The same turns and mirrors carry the whole set onto itself, and each row onto the other rows of its family. Which rows share a family with each named row? Give them in list order.
These 32 rows form 4 families of 8 rows each.
Z626: [ 15 -10 -21   0   0  -9  31  -5]
Z865: [-15  13   9   0  -9  16   0  -5]
Z961: [ -3  -7 -15 -22 -23  13  11 -14]
Z468: [ -7  -8 -18 -21 -22   6  15 -14]
Z70: [ -1 -13  -6  -5  14  20  13 -10]
Z684: [ -1  17  -7  -5 -23 -19  18   4]
Z112: [-15   8   9  -1 -13  14  -4  -3]
Z511: [-12  14   9  -7 -10  10  -5  -3]
Z733: [ -8  -9 -21 -19 -15   7  17 -21]
Z960: [ -1  15 -10  -1 -28 -17  10   1]
Z675: [  8  -5  -1 -19 -13  18  12  15]
Z576: [11  8 12 11 10 -5 15  5]
Z773: [ 9 10  6 14 12 -7 11  7]
Z640: [ -6   9 -11  11   1 -15  15 -24]
Z847: [-16  12   6  -3 -20   8  -3  -9]
Z536: [ 19  -8 -19  -8   8  -6  29  -1]
Z709: [ -8  -5 -24 -19 -22   7  11 -14]
Z873: [  9  -8  -3 -19 -11   5  12  20]
Z728: [  3 -12  -3  -7  15  18  17  -9]
Z339: [ 13  -3  -2 -16 -10  11  12  20]
Z154: [ -7  12 -10   9   0  -5  15 -29]
Z329: [  3  15  -6  -4 -26 -19  13   2]
Z493: [ 17  -7 -21  -6   2 -12  29  -5]
Z558: [ 12   2  -1 -17  -9   7   8  20]
Z538: [-10   6 -11   8  -1 -10  13 -28]
Z481: [ 16 -10 -20 -10  -3 -14  26  -4]
Z225: [-10   0 -10   9  -2  -8  17 -29]
Z153: [ -5  -9  -2   0  15  18  10 -11]
Z202: [  6  10   4  13  12 -11  15   7]
Z555: [11 12  7 10  5 -5  9 13]
Z272: [  2 -14  -5  -5  11  20   8 -12]
Z736: [  8  12 -11 -10 -26 -20  16   3]

Same family as Z329: Z468, Z70, Z112, Z773, Z339, Z493, Z538
Same family as Z626: Z684, Z511, Z576, Z709, Z873, Z154, Z272
Same family as Z202: Z865, Z961, Z960, Z728, Z558, Z481, Z225

